One turn sends every row of this set to another row. A few are shown first. Where does it send the rows asked after them?
nare: [  6  -1   9 -11  -1   1  -4  -2 -19  11  -7   0  -1   4 -23  23  -2 -10
  -8  -7   7 -12  13  24  17  -2   0 -10  19   7  19   8]
gekap: [ 10  19  -4  -9 -11  17  -4   6 -20  10  -3   2  -9  28   3  -2   6 -21
   7  -9  -7   4  10   1  12  11   2   7  14  -1  34   4]
Nokuz: [ 11  10 -20  15   5   4  10 -11  14  -8  26  -6  19 -16 -10 -17 -11   7
 -21  10  -2 -13   5  -6   7   7   7  -4 -11  -8  -8  -5]
busim: [  3 -11   6  -2  -4 -10   1   4  -9  15 -23  19   7   3 -17  11   7   2
 -20   8  22 -13   7  13   3  -8   4 -10   2  13   2  10]
Tegov: [ -6  -6  -1  16 -17 -19 -11  12 -17   2 -21  18   5  21  -8  -9   9 -18
  -8  12  23  -1  -2   3  -1 -13  12 -11  -3  -1  -6   8]
Kino: [ -5   2  -9  -1  -3  -9 -23  14 -26  14  -4   7   2  18 -17  14   1 -28
   7  -3   7 -12   6   3   7 -10   9  -8  17  -3  20   6]
Dezuf: [ 25  -9   9   7 -10 -10  13  -8  10 -21  10 -10   4   3   2  -5  12   5
 -14  -1   9  18  19  10   3 -19 -12  16   3 -13   5  13]
Midov: [ -9  17  -1   9  14   5  -2  -1   2  -1  31  -6  -2 -31 -20  -9   4   8
  -1 -10  -9 -12 -12 -16  11   8   1   3   4   0  -7   0]
labiv: [  8  11   3   7 -23   8   9   3 -11  -2 -19  14  -6  30  11 -25  15 -11
 -10   6   9  15   2   1   6  10   3   4  -6   2   8   6]
sibe: [  2  17  -9  17   5  -6 -14   8 -19  15 -17   8 -10   8   2   9  14 -19
   6  -1   0  -6  -9  -4  23  -1  32   2 -16 -24  12   7]
femu: [ 13  17 -18   4  13  11  -4   0   3  10  33   0   0 -20 -11 -13  -2   6
 -21 -10 -12 -21  -6 -14   6  16  -2  -3  -8   5  -5  -2]
setu: [ 20  11 -18  14   8   9  13 -13  10  -3  25  -5  17 -16  -8 -15 -13   2
 -22   3  -8  -9   2  -3  12  14   8  -5 -15  -6  -4  -5]
Luv: [ 38  -6 -16   8  -4   4 -14   7   0   8   9  -2 -16  13   0  -5   0 -22
  -1 -20 -13  27  10  -7  -2  -5   4   9  -1 -29  19   5]
nogis: [  6 -10  13   9   1 -25   1   4   3  -9   7  -1  -1 -14  -5   5  21   9
  -1  -4  17   9   7  -2  -3 -30  -8  18   9 -10   4  18]
zeli: [ 12   4  -6   2 -10  18 -24  14 -25   3   0  11  -2  33  -1  -8  -1  -7
 -22   4 -10   6  -5   2  26  12  15  -7 -21  -9  -4  11]
mube: [ 16 -16  -4  19  -8 -16 -23  23  -7   7   3  10 -11   3  -2 -10   4  -8
  -6 -11   9  29  -9 -16  -8 -20   6   6  -6 -25  -2  11]
tigar: [  4  11  11   1 -13   0  14   2  -6   7 -23  17  -9   3   8 -11  16  14
 -19   8  21  -1   7  16   6   1  -2   5  -5  12  11  10]
Redi: [ 25  -8  -5  21 -10  -3  -8  10   0  -4   1   7 -12  10   5 -19   2  -9
  -2 -10  -3  42   2  -5  -1 -10   6  14 -10 -28   8   9]
bep: [ 10  17 -17   5   8  13  -2  -3   8   0  32  -3  -1 -18 -12 -21   1  10
 -19  -4 -12 -19  -2 -13   3  14  -6   1  -7   4  -8  -2]
vaveb: [ 29 -14 -15   7  -1  -9 -29  20  -6  18  12   1 -14   5  -7   4   2 -21
  -5 -21  -1  15  -1 -17  -9 -16   4   3   3 -24   9   8]
Siko: [ -6   9  -4  20  12  -4   9  -9  10  -9  23 -10  18 -27 -18  -4  -9   7
  -1   4  -1  -4  -6 -10  15   2  15   0  -2 -12  -7  -3]
Zador: [ -3  12  -1  25  11  -5  12  -9   5 -10  22  -4  16 -28 -14 -10 -11   5
  -5   3   0   2  -9  -3  19   3  15  -1 -10 -11  -8  -3]
Kanis: [  9  22  14  -9 -11  12   8  -4 -16   4  -9   0 -15   5   2   1   7   2
  -8  -7   4   0  13  27  21   7  -6   6  12   6  29   8]
Dur: [  5   7 -11   7   9  15 -21  13 -22  12 -11  24 -12  19  -9   1  15 -10
   3  -6 -18   2  -7  -5  19  13  20   2 -19  -4   7  13]
zuner: [ 19 -12   1  -9   8  -9  -9   9   1   5  16   3  -7  -7 -14  14  25   4
  -4 -17   2  -6   9 -11 -10 -20 -17  15  14   3   8  18]
Migo: [ 38 -11  -2 -12  -1   5   3  -5   7  -5  19  -6  -2   8  -7   3  15   0
 -17 -12  -6   5  24   2  -3  -9 -21  13   8   0  11  13]
lekaz: [ 10  13  -6  14 -15  -2 -16  10 -22   6  -6  -6  -1  21   9   1  -1 -17
 -18   7   9  -3  -7   4  29  -2  26  -7 -19 -29   0   5]
fidi: [ -8  17  -3  14  16  -3  -5   4  -4   4  29   1   0 -35 -17  -8   0   8
  -3  -9  -5 -10 -18 -13  13   5   4   2  -3   1  -8   0]

Siko turns into Nokuz
lekaz turns into zeli
And these:
nare turns into busim
mube turns into Redi
Dezuf turns into Migo
femu turns into fidi
labiv turns into gekap

One turn sends every row of this set to another row. A few are shown first. Where does it send the rows asked after them?
Feru: [  7  -7 -16 -21   9  -5 -19 -11  -1   7  29  13  -1  -8 -18  -5   9  -3
  -9   5  17  -6]
tela: [-23   5 -15  -6 -11   0   1  -9   1   3  22  21  -4  -2  -7 -16  -4   7
  -2   3 -19   6]
Vofo: [-20 -19  -8 -17   2  -4  13  18  14  -6 -12 -15   6 -13  21 -11  -7   3
   4  12  13  -5]
mon: [-21 -42   1   4  -3  16   2  -3  19  -4   3   7  -7  12   8 -13 -10   3
 -19  -2  16   1]
morif: [-21 -37   2   5  -3  15   4  -9  16  -8   8  -8  -7  -4   6 -16 -12  -3
 -19  -1  23   4]
nutik: [ 13  10  16 -18  15  11  -1  16   2  -7 -13  -6   4 -16  10  16  -9   8
   4   4   1  -2]
Dagil: [-16   6 -18   0 -22  -8  -6  -9   0  -4  17  20   3   6   0  -9   6   1
  -3   7 -17   2]
Fuzi: [-14 -16  -6 -16   2  -3   7  14  13 -11 -13 -14   4 -25  15 -14  -8  14
   3   9  15  12]
kubim: [  4 -12  21   3   9  34  -3  -9   7  -5  -4  15 -14  -4  -7   7  -6   0
 -24 -16  17  -6]
pag: [ 13  13  12 -12   7  14   4  15   1 -12 -23   2  -8 -23   3  10 -10  13
  -4  -4   1  -2]
san: [  5   0  -9   0 -12   0   0 -14 -18  -5   7   6  11   3  -6   9  18 -23
  -3   7 -11 -12]
gosa: [ -2  -8 -12 -17  -1  -3 -22 -16   2   9  23  18   4  -2 -14   0  22  -1
   6   2  17  -7]
niv: [ 15  -5 -15  -2  -2   4  -4 -15 -25  -8  -5  -4  14   1  -4   1  15 -19
  -9   5  -2 -14]
putuz: [-19  -3 -18 -15  -2  17   1 -17  -8   6 -20  20   7  -6   4 -12  22   5
  13  -2  -4 -12]
nav: [-14   1 -18 -21  -3   6  -4 -12  -1   7 -11  29   9  -5   1  -3  30  -1
   8   7   3 -14]
raseb: [  9  -9  25   0  10  28  -3 -12  -4  -2   2  18 -19   3   0  16  -9  10
 -15 -10  16  -5]
fir: [-19 -36   2   7  -6  12   4 -14   7  -5   8   4 -14  11  14 -12 -11   5
 -19  -2  26  -3]
lotod: [ 11  15  12 -19  10   5  10  11  -8  -8 -15  -2  -9 -19  15  15  -9  12
   2   7   6  -5]
Zeri: [ 12 -10  18  -1   7  29 -14  -9  14  -1   1  12 -21   5  -3  14 -11   7
 -16 -11   6  -9]
Bipot: [-20 -18  -7 -17   4  -7  14  12   3  -9  -9  -7   5 -12  26 -13  -7  11
  -1  15  23   5]

nutik turns into Zeri
tela turns into putuz
morif turns into Fuzi
And these:
san turns into gosa
fir turns into Bipot

One turn sends every row of this set to another row. A few are shown first. Where does it send the rows asked after them?
zisu: [-11  19  16   6   2  14   5  19  -9   2  30   5 -28   0   7 -10 -24]
nasiv: [  2  -2   8  21  31  -5  21 -21  17   6  21  11 -26   0  -6  -8 -19]
peze: [ -9   8  29  16 -21   3  -2 -18   8 -21  22  12  -5  -3  15  13 -25]
padis: [  2   1  22  11 -19   2 -12 -11  14 -25  11   5   6  -2   4  20 -18]
Butid: [  3  22  13  11  31 -13 -13 -14  14 -11  29 -10 -20  16   0  -3 -13]
Dizin: [ -7   5  12  16   4  14   4  14 -13  10  29   8 -27  10  20   1 -18]
ludud: [ 19  20   9  -8  22  28   3   1  17   6  10  17  -4   5   3  -9 -16]
Gedob: [ -1  10   4   9  40 -10  14 -10  24   3  22   8 -18   4   2 -11 -18]
Tam: [ -7   6  -2  23  36  -7  15 -10  20   9  22  12 -15  -2  -8  -5 -13]
sodab: [-18  -7  21  14  -7   7  -5 -26  15  -6  21   4 -11 -14  -1  22 -22]
makiv: [  7  12   5  23  36 -10  16  -7  16  11  23   7 -17  -4   0 -16 -25]
Vemop: [  7  12   5  17  18  22 -11  14  25  12  20   7   9   6 -14 -11 -10]
fatap: [ -7   6  15   7   8   4   9  13 -12  13  28  13 -33   2   7  -5 -24]
luror: [  8  19  12  -9  15  26  -3   0  18   7   8  22 -10  10  18   0 -20]
zeg: [ 18  13   6  -4  11  19   9  -4  29   1   5  26  -9  14  12   0 -17]
Noz: [ 13  20   8 -10  24  15   5   0  27  11  14  22 -13  -1   9  -6 -18]
Gise: [ -7  -7  21  20 -16  11   4 -10  19  -7  25  18   4 -18 -15  11 -12]
zove: [-12   9   8  16  34  -7  10 -11  23   2  28   1 -23  -4 -11 -13 -19]
raf: [  7  -1  23  14 -17   9  -8 -13  14 -19  11   0  11   1   0  23 -19]
fofe: [12  5 -3 24 17 24 -6  9 13 14 21 11  5 12 -6  5  3]
neru: [-17 -10  26  11  -4   4   0 -23  18 -13  23   3  -6 -11  -1  25 -15]
rud: [ 29   7  19  21  14  15  20   6  -5 -15  20   2 -15  -2  14 -16 -21]
zal: [ 31  10  18  17  19   1   7  10 -12 -13  21  -6 -17   1   5 -13 -22]
golop: [ 18  19   2  21  26  13 -14   6  10  20  22   5   4  10  -3  -4  -9]
lil: [  9  11   4  11  21  21 -10  15  12  21  18  12   5  14   1  -8 -13]
Nupin: [ -8 -12  26  16 -15  11   5  -6  22  -8  22  15   9 -12  -8  14 -13]
Siz: [ 16   7   8  25  23  27  -6  11  11  13  19  10  11   3  -3 -10  -7]
vumip: [  1  13  12   4  15   4   5  22 -14   3  33   3 -27   5  10  -7 -16]
Letin: [ 19  16  12  16  17   4  18   9 -12  -3  19   1 -19   2   4 -20 -31]
Non: [ -7   3  33  14 -18   5   4 -17   3 -24  23   7  -4  -5   9  17 -20]
Bedu: [ 11   4  11  12  30 -11 -12  -9   9  -6  31  -5 -23  20   9   9  -1]
Susu: [ -5 -10  24  33  -7   4  -3  -6  10 -24  22  -4   9 -18   2   7 -15]
gop: [  9  26   9 -10  12  24  -7  -2  27   2   8  15  -6  11  -1  -4 -20]
Fas: [ 10 -10  33  26  -3  -5 -10 -17  22 -23  27  -1   7  -8   0   6 -15]
Kuvop: [ -4 -10  19  32  -7   9   3  -1  11 -21  27  -6   6 -23   2  10 -15]
Talu: [-19 -12  24  14  -9   4  -7 -20  15  -9  18   8  -6 -15  -5  18 -17]
zozer: [-15   2  29  13 -16   4  -3 -19   8 -23  18  10  -5  -9  12  14 -22]
Roruf: [ -2  13   8  11  13   7   1  25  -4  19  31   9 -21   1  12  -6 -20]
nama: [  7  25   9   4  33  -7  -9  -4   4   1  34  -1 -24   9  10   5  -5]
sul: [ -9 -10  20  23 -16   7   3  -6  17 -13  19  14   8 -19 -12  10 -13]
bipo: [  9   0  18  13 -17   2 -13  -9  21 -22  12  -1   6   0   5  22 -22]
Ruz: [ 31  26  13  10  17  10  11   5  -6  -4  18   4 -15  -3   8 -15 -25]
Lela: [  3 -10  31  27  -3  -6  -4 -22  20 -19  23  -2  10  -2  -2  11 -17]
luvi: [ 12  21   7   6  32 -13  -8 -11  15 -12  25   4 -15  19  10   6  -4]
vete: [  3  21   4  13  39  -7  -7 -12   7   1  30  -2 -14  17   0   0  -4]
sos: [ 19  19  17  20  10   9   8  17  -6 -14  22  -8 -12   0   3 -22 -30]
lesir: [  7 -10  31  21  -6  -4 -13 -18  18 -25  18  -1   8  -7  -2   9 -17]
segir: [ -7 -14  25  31 -10   3   7  -1   9 -19  24  -5   7 -14   3  12 -21]

vumip turns into Gedob
lesir turns into padis
luvi turns into luror
And these:
zove turns into Vemop
peze turns into sodab
Ruz turns into nama
Lela turns into raf
Bedu turns into zeg

